In the rows, zero is written as 128.
Each path below is one point turned by a fixed rotation once a step. After each direction that follows a path, write how fast that rotation turns it, in degrees each step (0 if it stays still).
Each turn is a multiple of 5 degrees from 10 to 175, or 0.
Each row of a path follows its step; steps can be skipped.
path 1
step 1: [129 132 125 119 124 132 134 127 132 125 119 129 126 125 130 135 122 124
 118 127 129 139 124 128 121 129 127 126 131 126 138 123 120 126 134 126
 134 132 134 131 122 141 132]
step 3: [124 129 125 129 130 126 131 131 137 121 132 121 134 129 130 124 124 120
 121 134 124 122 124 132 127 134 125 131 122 133 133 128 134 133 127 125
 113 125 124 133 136 123 116]
step 4: [127 134 128 132 135 124 126 137 128 130 125 131 130 122 131 142 126 116
 135 125 133 124 128 127 126 139 130 133 123 123 132 128 138 131 129 128
 129 137 130 131 136 131 135]
step 6: [135 126 117 125 133 122 132 127 123 133 124 130 128 138 129 127 126 136
 130 126 124 120 138 136 135 128 127 130 125 131 126 129 123 122 137 128
 126 126 128 134 130 134 114]
step 7: [128 125 126 122 134 118 137 129 122 130 128 126 131 124 139 125 135 129
 126 135 122 134 130 129 119 131 121 133 130 122 123 121 133 134 130 122
 116 124 133 135 127 128 131]
step 8: [124 132 125 131 125 127 131 130 131 138 125 127 132 122 128 123 132 126
 135 117 129 133 115 128 128 130 136 137 133 130 115 127 137 132 132 123
 131 129 121 128 130 131 134]
step 9: [132 137 123 124 120 127 133 122 134 128 116 123 135 122 132 128 124 125
 125 121 126 126 120 128 132 121 132 127 127 122 134 124 113 123 125 125
 129 125 123 122 136 129 125]
step 10: [132 126 132 129 131 123 132 131 128 138 118 131 131 139 133 133 122 125
 118 127 120 130 126 126 125 123 118 129 122 129 133 122 129 124 134 131
 139 131 138 126 126 128 123]
step 11: [119 120 128 131 128 129 130 133 130 127 131 125 140 126 131 123 128 132
 118 128 127 133 127 121 120 128 115 126 126 140 120 131 132 128 126 131
 122 129 129 131 138 135 128]
Directions:
[125 129 128 128 127 126 127 127 126 126 127 128 126 131 126 126 130 130
 128 129 124 128 129 130 125 127 124 127 128 131 127 127 128 131 129 128
 128 129 129 128 130 129 126]	85
[129 126 128 127 128 127 131 127 127 128 130 125 128 129 127 127 127 131
 124 127 127 128 130 127 129 126 128 127 127 128 130 129 132 127 128 129
 129 126 129 132 128 128 129]	85
[128 123 128 130 131 126 127 128 126 128 129 127 130 128 131 129 126 129
 125 131 129 128 127 130 128 128 127 130 128 129 125 129 128 130 129 129
 126 128 126 127 127 126 127]	90
[127 127 127 131 128 127 129 129 126 128 128 130 128 127 126 128 125 125
 130 129 128 130 127 125 128 125 126 128 128 129 127 130 128 130 128 126
 128 126 129 129 126 132 131]	115
path 2
step 0: [130 116 136 134 134 134 127 122 117 134 132 134 132 127 127 125 122 120
 133 129 131 134 129 131 130 136 128 122 137 129 129 132 142 125 124 127
 131 133 120 130 127 131 119]
step 1: [140 127 128 135 133 123 133 130 128 130 137 117 129 120 133 125 130 132
 126 116 120 121 128 124 131 130 129 138 133 123 121 123 139 125 126 133
 127 125 129 127 122 124 120]
step 2: [129 139 135 129 138 125 124 136 120 125 131 132 130 129 129 136 133 131
 129 134 117 125 127 126 141 126 123 118 129 125 131 122 125 126 123 134
 125 131 130 121 137 122 118]
step 4: [131 123 128 139 121 129 124 120 117 125 125 134 130 131 130 130 137 115
 129 130 125 128 125 124 129 128 119 130 132 134 121 138 129 137 139 126
 122 125 124 126 134 123 125]
step 5: [123 125 122 135 129 127 125 120 138 133 134 128 130 128 132 130 130 120
 125 118 121 129 140 118 127 125 130 127 133 133 130 126 126 132 118 126
 130 119 122 137 128 128 117]
step 6: [123 123 130 128 139 125 118 130 131 131 126 135 139 130 136 128 118 130
 120 133 124 130 124 127 131 134 121 130 133 128 113 116 128 125 127 134
 126 121 128 130 127 120 129]
step 9: [122 128 133 127 132 140 128 127 116 123 132 132 131 118 126 133 135 121
 129 129 126 128 138 132 121 134 124 124 119 136 131 121 124 127 120 122
 126 126 122 127 132 126 118]
step 10: [133 128 122 142 134 135 124 133 130 121 125 121 130 121 136 120 127 125
 124 126 122 134 118 122 117 132 129 129 124 131 120 118 127 132 133 125
 133 131 121 135 126 131 126]
step 11: [139 125 129 138 129 131 110 126 125 133 133 136 133 128 127 130 123 126
 138 134 119 128 125 129 128 134 134 128 140 130 132 132 124 125 128 133
 132 131 128 126 134 131 122]
Directions:
[128 126 133 128 130 128 129 128 128 127 125 128 130 127 128 127 126 128
 127 128 129 128 126 128 129 129 127 126 125 130 127 127 128 129 129 128
 128 128 124 127 124 132 129]	110
[131 127 132 127 128 130 126 129 126 129 127 130 126 131 129 131 129 127
 130 130 128 130 131 128 130 129 127 127 128 130 128 129 126 125 129 127
 129 129 128 128 129 125 128]	160
[131 131 131 128 126 130 129 127 130 130 129 130 128 129 126 124 129 129
 127 129 129 127 126 127 128 129 129 127 127 129 129 127 129 128 126 125
 125 127 128 129 130 128 132]	0
[131 126 128 128 127 126 126 130 129 127 128 127 131 129 127 126 128 127
 128 128 128 125 128 128 128 126 126 128 126 128 124 127 128 130 130 127
 128 130 131 130 126 124 129]	160
path 3
step 0: [133 128 141 123 125 136 126 130 131 127 126 138 139 137 130 132 123 126
 128 133 128 131 124 120 119 121 126 127 122 133 127 131 124 140 131 134
 133 132 127 122 130 121 120]
step 2: [123 128 125 134 114 123 129 132 128 122 133 125 130 126 123 135 126 125
 116 128 129 124 130 116 123 132 131 120 126 129 133 124 138 127 128 120
 136 122 120 129 134 123 129]
step 3: [134 127 129 134 127 138 124 131 136 130 120 136 134 132 125 131 126 126
 132 134 132 127 131 116 126 125 131 131 129 135 134 122 121 137 138 125
 131 132 113 126 129 130 124]
step 4: [137 134 137 129 133 120 121 133 131 125 138 130 122 130 120 123 123 131
 131 126 120 127 127 123 128 126 124 127 128 124 136 136 126 140 122 125
 138 138 125 124 127 129 125]
step 6: [121 122 128 130 124 135 128 129 127 127 125 130 136 134 123 124 124 121
 134 134 139 130 131 122 131 125 134 129 120 130 128 127 131 133 130 129
 140 133 112 124 130 125 140]
step 7: [135 127 134 138 128 120 125 129 129 130 130 129 126 116 116 137 124 123
 127 127 125 123 132 116 131 125 132 128 134 124 139 133 132 135 129 130
 140 131 127 128 132 124 126]
step 8: [133 134 134 126 121 130 124 133 128 129 129 123 137 136 123 135 129 134
 126 126 115 119 127 117 123 125 128 126 122 136 127 119 125 135 131 118
 131 133 126 132 122 127 123]
step 9: [136 125 128 121 128 131 129 136 130 120 129 124 135 135 120 122 123 130
 131 127 131 139 129 125 127 136 124 127 123 129 130 134 125 129 123 124
 135 136 111 122 127 126 134]
step 11: [120 120 131 131 128 131 123 133 130 135 134 132 139 127 121 128 128 128
 123 130 124 121 122 115 127 121 138 128 122 130 124 119 125 134 133 125
 138 136 128 132 125 130 130]
Directions:
[127 129 125 129 129 130 126 130 127 128 128 131 128 125 126 128 130 128
 126 129 125 126 131 127 128 126 126 130 130 128 129 127 127 128 131 130
 130 126 127 131 129 130 130]	85
[126 130 126 130 130 131 130 126 127 130 127 127 129 129 128 125 128 128
 132 129 127 128 126 128 127 127 130 127 126 127 128 127 125 129 129 126
 128 130 127 130 126 129 130]	140
[124 126 127 131 128 126 128 126 130 131 129 129 128 127 128 130 128 129
 126 128 129 129 132 129 127 128 132 127 128 129 127 129 128 127 128 126
 127 129 127 126 131 128 131]	85
[131 128 126 127 127 127 128 127 129 126 128 129 128 130 125 126 127 130
 127 129 126 128 129 130 129 130 128 128 123 130 126 129 131 128 129 126
 128 126 130 130 129 130 130]	100
